First come named turns, each shown by rows before and after it. For each pair of rows after them, which turns, in which order, take the first row to the second? The first pair is done for you.
nat (before -> after):
[ -7.6  -4.0  25.4  -7.1  28.0 -12.9  -5.3  31.7 -23.4   5.3]  ->  [  6.6  -6.5  33.8   2.7  17.6 -15.2 -25.9  30.4  -0.5   1.4]
[  5.2  -0.5 -29.4  -6.4 -19.8  11.2 -13.3 -27.9  -6.7  10.5]  ->  [ -0.9  -0.2 -31.8  -8.3 -14.3  12.3  -7.4 -25.3 -19.1  13.4]
[ -5.5 -18.5  -1.7 -48.0 -21.3 -17.2  -7.3 -19.9   1.2   0.7]  ->  [ -8.3 -18.6  -2.4 -49.7 -17.0 -17.0  -3.2 -18.0  -5.9   2.8]
[ -2.2  10.9  18.6 -27.0   3.0  -8.0  -0.8  -8.2   7.4  -7.8]  ->  [ -2.1  10.5  17.7 -27.7   3.8  -7.9   2.0  -7.3   6.3  -7.6]
rul (before -> after):
[  3.1 -11.7 -25.4  58.0  16.8  49.4  19.3 -33.7  19.3  19.2]  ->  [ -2.3  -9.7 -28.8  52.4  20.8  50.0  27.7 -34.2  13.7  20.0]
[-21.4  -6.5 -23.7  38.3 -24.6  47.6   7.4 -20.5 -17.9   7.7]  ->  [-17.7   0.1  -0.7  47.2  28.6  33.4  36.0   1.6 -19.6  -3.4]
[-12.3  28.6 -26.4 -13.3 -13.1  -9.3   0.6 -11.4   2.3  -1.3]  ->  [ -2.8  30.8  -2.8   0.1  22.4 -21.4   9.9   5.8   9.9 -11.9]
rere (before -> after):
[ 15.3   1.2  15.9  22.4 -11.1   6.9 -40.3  24.8   0.6  -2.7]  ->  [ 11.8   5.2  19.3   4.7 -15.6  -0.3 -40.3  30.6  -5.3   1.4]
[  3.8  -7.5  -5.0  23.9  10.6   7.8  -3.0 -15.2   9.7  -6.1]  ->  [  4.3  -2.2  -7.5  -0.5 -17.6   0.3 -16.7 -17.9  15.1   0.5]
[ 17.1 -11.8 -32.0 -13.7 -21.4   0.2   8.4 -22.0  18.5   1.2]  ->  [  6.6  -3.4 -21.8 -41.4 -13.1 -14.7  16.4  -5.6  -0.7   6.1]
[-27.5 -11.7 -11.9 -15.0 -26.3   5.1 -25.7  -0.4 -35.2  14.4]  ->  [-32.3 -12.1  -3.8  -5.1   2.3   3.7  -9.1   9.7 -50.1  13.0]
Now pairs of rows:
Between the rows of a pair lie two turns.
[-22.0  15.5  -4.3  -3.5  -8.2   0.5  13.4   3.9  11.4   6.4]  ->  [-15.7  12.4  12.7  10.1   3.5  -4.2  -0.1  14.9  17.6   5.5] -> nat then rul
[ 5.8 -0.9 -5.2  9.9 16.2  6.2 13.7 -9.6 12.6 -3.9]  ->  [  3.4   7.0  -6.6 -22.4  -9.8  -3.4   3.7  -8.0  13.1   2.8] -> rere then rere
[-16.4  11.6 -10.0 -46.5  13.1 -10.5  43.2  12.0 -32.7  12.0]  ->  [ 34.4  -6.1  40.6  18.1  23.1 -15.1 -22.1  22.5  35.2  -5.0] -> rul then rere
[-10.7 -10.8  14.3  18.5  15.8  16.7 -31.8  19.6  40.7 -35.8]  ->  [-43.1   5.0 -24.6 -45.8 -20.6  17.9  -1.1   4.9   3.2 -20.8] -> rere then rul
[-22.8 -24.0  30.9  -6.4  64.5  -3.3   7.2   7.8 -58.2  10.5]  ->  [ 12.9 -39.9  -6.9  23.8 -30.9  28.3 -52.5 -53.2  16.5   4.2] -> rere then rere
[ 12.1   1.4   0.4  -1.2   5.6  -1.2   8.0 -13.7  21.0  -5.1]  ->  [  4.7   4.8  -2.9 -17.9   2.5  -4.3  16.2 -10.8  10.5  -0.8] -> rere then nat
[ 17.8   3.7 -20.7  -1.5  -4.2  -2.0  20.0 -19.9  12.5  -3.7]  ->  [ 14.2   5.0 -13.5  -1.0  16.1  -5.6  30.9 -10.0   1.7  -4.0] -> rul then nat
[ 11.7  -3.9  22.2   2.0   4.2  -6.1 -12.4  10.4  11.1   2.6]  ->  [ -9.0  -0.7   3.9 -19.5  -0.7  -0.2   3.7   8.1 -19.5  12.4] -> rul then rere
[  5.3   0.7 -20.3 -20.4 -48.1 -12.1   2.6  -7.3  46.5 -24.8]  ->  [ 18.4   4.5  11.4  -2.4   1.9 -27.0  15.7  14.6  55.1 -36.9] -> rul then rul
[-15.3  -3.1  -7.4  10.3 -39.9   7.2 -17.1 -24.2  -6.6  -6.7]  ->  [-25.1  -0.3 -13.8   4.0 -33.4   8.6  -3.5 -23.5 -19.4  -4.7] -> nat then nat
[-25.4  15.6 -38.2 -44.2 -23.2  -5.9  46.6 -20.0  -3.7  -5.0]  ->  [  8.1  -0.6  49.3  13.1  46.6 -27.5  -7.5  37.2  17.6 -13.5] -> nat then rul
[-10.3   1.0  35.2  -5.6   8.6 -26.4 -26.0  38.8 -39.0  13.0]  ->  [-14.1  -7.7  31.0  16.9  15.6 -13.3 -28.2  33.9 -46.2  13.5] -> rul then rere
[-13.3  15.1 -18.1 -29.5 -27.1 -12.1  19.4 -10.7  31.0   5.2]  ->  [-29.5  13.8   7.2 -29.0  15.6 -19.6  27.3  20.4  -8.6  13.2] -> rere then nat
[ -1.5   8.9  -0.9 -38.9   5.6  -7.6  15.6  -0.8  -8.8 -30.5]  ->  [ 18.0   7.0  12.2 -22.5   4.8  -9.9   0.0  -1.2  18.7 -38.8] -> rul then nat
[ -5.3  -7.2   6.2   7.9   3.2  -0.5 -15.5  12.4 -18.5   2.3]  ->  [ -1.2  -9.9   2.2  13.8  -8.2   3.7 -22.1   5.5  -9.2   0.5] -> rere then rere
[-15.8   1.6   6.7  -1.8  15.8   0.5  29.4  -2.6   0.3  -1.2]  ->  [ -5.0  -6.0   0.4  20.1  -0.2  14.1   9.9 -17.5  20.8  -5.4] -> rere then rul
